Each row is where one point has got to under a steady rotation. How many steps took it there?
The counts run from 0 to 720.
-22.6,29.7,1.2,-18.0,-38.2,-4.8,3.1,33.4,-7.7,-34.8,1.5,-25.5,-3.0,-4.2,4.6,-45.3,10.7,-37.5,-7.7,16.1,24.2,-17.8,0.3,13.8,37.2,-3.3,-13.2,-6.3,15.6,12.7,-13.2,44.6,-11.1,13.0,-41.1,5.9,3.6,-11.2,-6.3 => 291
9.5,44.4,26.7,-0.3,-18.9,18.4,20.8,13.1,13.4,19.7,-16.4,-20.9,-11.1,16.7,-5.9,-31.5,5.1,-23.8,-10.8,-3.3,-2.4,-5.6,17.5,48.7,45.4,-17.4,4.7,-1.5,2.2,19.5,-27.0,42.9,-6.2,9.5,-45.3,-11.8,1.4,-4.1,-16.9 => 595
8.4,30.7,20.9,-7.5,20.5,-15.1,8.4,16.8,-0.3,-15.1,-12.8,11.9,-13.6,56.7,-4.4,-10.4,-26.5,-13.4,4.1,-5.8,55.5,-19.3,24.8,35.8,-1.8,-12.1,-5.5,19.3,-15.5,22.2,-13.5,1.5,-32.5,-33.1,-1.2,6.0,-23.7,-10.9,-5.3 => 38
-9.9,19.8,18.8,-40.5,9.2,1.1,4.8,35.2,-26.0,-16.0,-23.1,-7.7,18.1,44.1,-5.0,-52.5,-12.8,10.4,-34.4,32.2,13.0,-3.5,9.8,-9.6,29.8,3.8,9.5,-1.8,4.0,21.2,-23.0,-15.6,38.6,-5.4,-3.5,-23.7,2.2,11.3,4.9 => 158
-15.1,14.7,0.9,-29.5,-32.1,8.2,21.1,20.6,-13.5,-25.0,-55.2,-12.7,-2.0,46.8,-23.5,-0.9,-16.0,11.2,23.3,13.4,21.3,4.3,-1.3,40.8,0.6,10.6,2.8,26.8,7.5,30.8,-25.6,2.4,-0.6,-21.2,-19.6,-0.6,-2.1,27.0,-17.4 => 633
-2.9,46.8,-2.1,-45.1,-15.3,-0.5,-27.8,3.9,-8.6,-42.4,-11.4,-39.6,-12.7,39.9,10.3,-17.8,8.4,-29.6,-13.6,-0.6,13.4,7.1,1.0,51.4,8.9,19.6,2.0,28.4,-17.6,2.0,-2.7,-9.3,-1.9,21.3,-17.8,0.8,11.6,-11.0,-10.9 => 198
-11.9,44.8,-1.1,-20.2,-29.6,-14.1,-9.9,15.9,4.8,-1.8,7.7,-20.7,-16.3,18.5,-4.8,-15.6,29.7,-53.8,-12.1,12.2,39.4,-25.7,12.6,33.0,44.9,-1.7,-7.9,6.8,5.5,0.5,5.1,17.6,-31.5,12.9,-28.2,-12.5,-13.7,5.5,-17.8 => 692
15.0,35.1,0.2,-13.9,-23.7,-6.8,-14.8,21.4,-19.0,2.0,-21.0,-44.6,-5.2,57.8,-27.3,10.4,6.4,-29.7,-14.9,28.4,8.6,39.8,5.5,28.2,19.1,4.8,-10.0,14.4,-7.8,12.3,-14.8,-3.4,-10.7,27.8,-20.0,-14.8,-3.1,30.6,7.9 => 265
30.1,38.5,17.4,-11.4,3.1,-3.1,-7.0,31.7,-17.3,-17.6,-15.6,-49.9,-22.4,27.9,13.2,-0.2,-16.6,-13.4,16.2,18.5,3.2,34.4,-1.4,40.3,-11.9,22.0,3.4,27.7,-36.1,-0.2,-10.9,-14.5,-5.6,14.4,-39.2,1.4,11.5,-8.5,11.7 => 474
5.8,30.8,40.4,-12.3,-4.7,-16.2,18.7,13.2,-7.4,-18.8,-6.1,-45.0,-5.9,11.0,11.6,-4.1,-22.5,-19.2,-4.4,11.5,22.7,19.8,30.2,36.9,-15.1,-47.1,-17.7,-3.7,-5.9,10.4,-39.1,26.4,-24.4,-11.8,-29.9,5.9,1.8,-3.9,-20.2 => 304
-29.9,19.0,7.2,-6.0,-27.4,10.3,18.6,12.7,-14.4,-22.5,-14.6,-10.9,7.1,41.3,-18.8,-34.0,13.7,-15.9,-13.4,23.7,46.8,-46.1,13.7,7.8,35.4,-15.6,-0.8,2.8,10.9,15.4,-2.6,21.8,-15.0,-23.1,-3.5,-20.0,-9.3,21.9,-26.2 => 427
3.0,12.3,30.4,-40.9,-2.2,-30.1,5.2,40.4,-32.4,0.3,-17.9,-39.2,11.3,-1.4,-10.7,-30.9,-5.9,-5.6,-36.6,30.1,0.0,23.2,9.0,-1.4,27.3,2.7,-16.8,2.5,1.0,13.1,-26.2,-2.7,26.6,14.1,-30.2,-25.4,0.8,5.3,11.4 => 655
25.2,57.2,10.8,-1.3,-10.2,34.3,19.0,11.3,9.6,0.6,-20.5,-42.7,-23.6,38.2,14.5,11.1,2.3,-17.9,5.4,13.7,0.5,11.7,17.1,53.6,15.1,3.6,9.0,2.8,-6.9,-5.5,-18.2,10.3,-21.2,28.0,-37.3,8.0,-5.5,8.6,-12.0 => 403
-7.1,4.6,41.8,-30.2,9.8,-31.7,16.2,68.6,-12.1,15.4,-21.9,-6.3,1.7,-2.9,-12.9,-12.5,-19.2,7.3,1.6,15.0,32.5,6.4,3.8,4.7,22.2,3.2,-29.5,12.0,1.7,40.7,-27.9,-1.6,10.1,-26.2,-32.2,-14.1,-2.1,-4.3,11.0 => 452
11.9,-1.2,13.6,-4.0,-13.5,-22.7,26.2,46.6,-25.0,0.8,-12.9,-30.5,6.3,-0.9,-30.8,-27.0,-15.2,-11.8,0.8,29.4,32.4,-13.8,4.7,-5.1,17.6,-7.5,-36.2,-5.9,10.3,12.1,-8.1,36.3,-26.3,-12.6,-38.7,-5.2,-35.5,7.3,15.0 => 649
15.4,27.5,30.5,5.9,33.0,17.6,18.3,39.7,-5.4,0.0,-14.8,-20.2,-2.4,32.9,9.0,-0.2,-5.7,16.8,-2.3,22.6,36.1,-30.1,-1.5,1.0,30.4,36.1,-4.2,32.0,-42.7,0.7,5.4,-27.5,-17.7,-4.0,-22.1,-19.0,-11.6,-7.9,6.6 => 47
27.2,42.2,10.1,-8.5,17.2,3.5,0.9,47.4,1.9,-0.9,13.9,-28.2,-20.3,10.1,14.1,-14.0,5.2,-34.3,-1.8,15.1,23.9,-10.9,-0.9,23.1,26.8,28.2,-26.2,-4.6,-11.6,-8.9,3.2,9.3,-25.6,34.1,-40.3,5.8,-20.2,-27.0,25.2 => 681
18.1,25.0,7.5,-21.1,0.8,-2.6,-23.1,27.0,-18.5,-35.9,-17.7,-44.3,1.4,35.2,-36.2,-4.5,-12.4,-15.5,-5.2,0.2,31.2,2.0,-9.2,41.9,-9.9,22.0,-30.1,36.5,-29.0,19.6,22.6,-13.6,-15.4,-8.5,-17.5,11.0,-2.5,8.6,3.1 => 270
25.1,28.6,4.3,-36.1,7.0,10.2,1.0,25.7,-33.0,-35.2,-12.4,-67.2,10.8,28.3,-18.2,-10.8,-22.1,-9.3,-14.9,22.8,-2.0,24.3,-0.5,25.9,-9.0,-1.3,-33.5,-16.2,4.5,4.9,-5.0,5.7,1.6,24.9,-26.6,20.2,-12.2,12.3,13.6 => 572
-0.3,38.7,21.7,-26.4,8.9,17.6,10.0,17.3,-9.6,-20.8,-30.2,-42.7,3.3,45.3,0.7,36.4,-15.4,12.4,-4.2,19.5,25.4,26.1,13.5,23.9,-1.9,19.8,-16.2,29.3,-12.7,16.5,-23.0,-31.4,-18.6,11.2,-21.0,3.9,-7.8,18.9,-0.3 => 337
-5.3,29.4,11.3,-7.7,5.1,28.8,10.9,35.9,-28.3,-61.5,-7.8,-44.7,23.2,42.5,7.2,-0.8,-25.3,13.5,5.3,32.6,32.1,0.2,-4.8,-20.5,0.4,16.0,-23.4,8.7,-14.6,20.8,-18.0,3.1,-10.8,-3.8,-20.7,16.8,6.2,-6.9,18.5 => 641
41.7,36.2,24.4,23.7,8.8,4.4,17.7,26.0,-17.9,9.9,-14.1,-34.6,-13.9,62.6,-8.4,10.3,-10.0,-14.6,4.9,41.0,25.4,20.3,24.9,7.8,8.9,-4.3,2.4,9.8,-24.4,-0.6,-12.7,-6.5,-24.7,6.6,-12.6,-22.0,-15.0,22.0,10.2 => 541
7.1,37.5,4.5,-45.9,-3.1,21.8,3.7,1.7,-11.4,-9.0,-36.0,-43.5,0.3,33.8,-23.2,-7.5,0.9,3.0,-22.6,-6.9,11.2,-10.6,10.6,61.5,8.2,-1.4,0.0,18.7,1.9,1.7,12.8,-19.5,1.9,7.9,-13.1,-3.1,-12.6,33.8,-29.7 => 699
7.7,22.2,11.1,18.4,-12.5,30.3,19.3,11.9,-25.7,-39.4,-24.0,-51.6,12.9,35.7,-11.1,0.4,-13.4,9.7,3.2,24.5,15.8,8.2,4.6,-0.3,14.1,10.0,-25.2,18.9,-17.1,15.6,-29.4,23.6,-32.5,9.9,-39.6,4.7,-6.7,13.1,15.6 => 639
-2.0,50.9,29.9,-14.9,20.3,32.8,4.0,14.8,-2.8,7.3,-9.5,-10.6,17.7,63.6,-9.5,4.3,-4.9,-13.7,-37.7,10.6,25.8,-0.2,27.0,-0.2,36.5,-0.6,-11.2,-2.3,5.4,36.8,-22.9,-14.2,1.9,11.9,-6.5,-5.1,-1.5,10.2,9.8 => 531
0.1,18.8,14.3,7.1,-16.2,1.5,2.6,26.1,-7.0,-20.8,-14.5,7.0,5.3,50.3,-24.8,-49.5,-23.1,-34.3,-1.4,12.7,23.0,-9.1,5.2,13.3,23.4,-11.0,-2.8,11.1,-7.6,45.7,-28.6,38.0,-0.4,-33.6,-18.3,-1.3,8.0,-10.2,4.9 => 164
-18.9,28.0,24.6,-7.5,-28.9,9.3,17.3,-5.3,-26.6,-42.3,-28.6,-41.0,11.5,39.7,6.3,-18.8,-1.6,9.9,-17.8,31.0,21.8,8.6,25.2,8.1,16.5,-10.4,14.5,24.6,-16.1,19.6,-44.2,5.7,-3.9,-2.1,-19.7,-23.0,18.6,15.7,-23.7 => 431
19.6,23.8,31.8,-49.9,37.5,-29.7,3.2,52.1,-23.7,-15.3,5.5,-36.8,-4.6,6.0,8.3,-28.0,-28.1,-13.9,-15.1,17.3,14.2,19.1,3.2,14.0,-4.8,6.7,-25.4,-11.3,-4.5,4.8,-10.7,-9.6,11.9,11.5,-21.2,5.5,-10.1,-25.3,27.3 => 379
14.8,18.5,24.8,-12.1,10.6,-32.6,14.5,11.0,-2.9,-7.2,-29.0,-0.3,-20.7,48.6,-1.6,0.3,-31.7,-14.5,12.2,-0.1,48.3,0.1,20.3,47.8,-3.4,-2.6,-4.8,28.9,-17.7,13.1,-27.6,3.6,-32.4,-26.3,-15.3,0.2,-21.9,-6.3,-8.9 => 39
17.6,41.7,35.1,-26.1,23.5,11.7,20.9,47.7,6.1,34.7,-13.7,-27.6,-12.9,16.4,0.5,-11.8,10.3,6.4,-12.0,10.9,18.4,-34.2,10.1,35.5,29.8,7.3,4.1,13.7,-8.4,-13.0,22.2,-26.3,0.6,1.3,-13.0,-29.6,-17.5,15.9,-17.9 => 118
-7.4,39.3,26.7,-39.3,-7.0,1.4,22.0,41.9,10.6,7.2,-19.5,8.1,-16.2,20.6,6.4,-51.3,0.6,-20.8,-3.5,3.6,10.8,-17.5,11.8,41.7,26.0,-22.5,20.8,-20.1,22.4,16.3,-16.3,12.9,27.8,-14.0,-10.1,-10.5,3.4,-8.1,-20.4 => 592
7.5,23.4,43.9,-10.3,13.1,-17.7,37.1,50.4,5.3,22.6,-20.0,-5.6,-25.2,7.8,27.0,-22.9,-4.5,-1.2,16.4,15.1,30.1,-16.2,23.2,30.3,11.8,-21.8,19.4,1.0,-2.8,-5.4,-25.2,-0.8,2.0,-22.7,-19.9,-26.3,-12.1,-4.4,-24.2 => 316
-1.1,38.5,40.4,-13.6,-7.5,-26.7,2.2,46.1,3.0,2.4,15.4,-14.9,-25.8,4.4,23.1,-32.9,14.2,-40.6,-7.0,30.7,30.7,-1.1,17.6,13.5,29.7,-14.2,11.9,-2.0,-21.2,9.1,-9.2,6.8,0.7,-6.3,-25.0,-34.2,23.1,-21.7,-15.8 => 388
9.6,22.5,5.8,-21.1,12.8,29.0,20.2,-0.8,-24.3,-29.6,-43.3,-37.5,18.3,50.6,-20.6,-29.1,-36.8,25.2,-24.3,2.7,-2.5,-2.1,9.5,28.8,10.6,8.5,-8.6,16.8,-0.8,16.0,-28.2,0.3,6.5,8.8,-22.8,7.4,-15.9,25.2,1.3 => 435
8.6,21.8,32.4,6.0,-13.1,25.4,9.8,38.5,-9.1,10.5,-29.6,-12.1,13.4,37.5,-42.6,-42.1,-14.8,-5.7,-15.1,8.3,10.8,-20.7,1.7,12.3,31.5,-19.7,-2.8,8.0,-8.3,43.0,-14.6,23.8,17.4,-34.5,-15.1,-15.3,9.7,14.4,-9.8 => 162
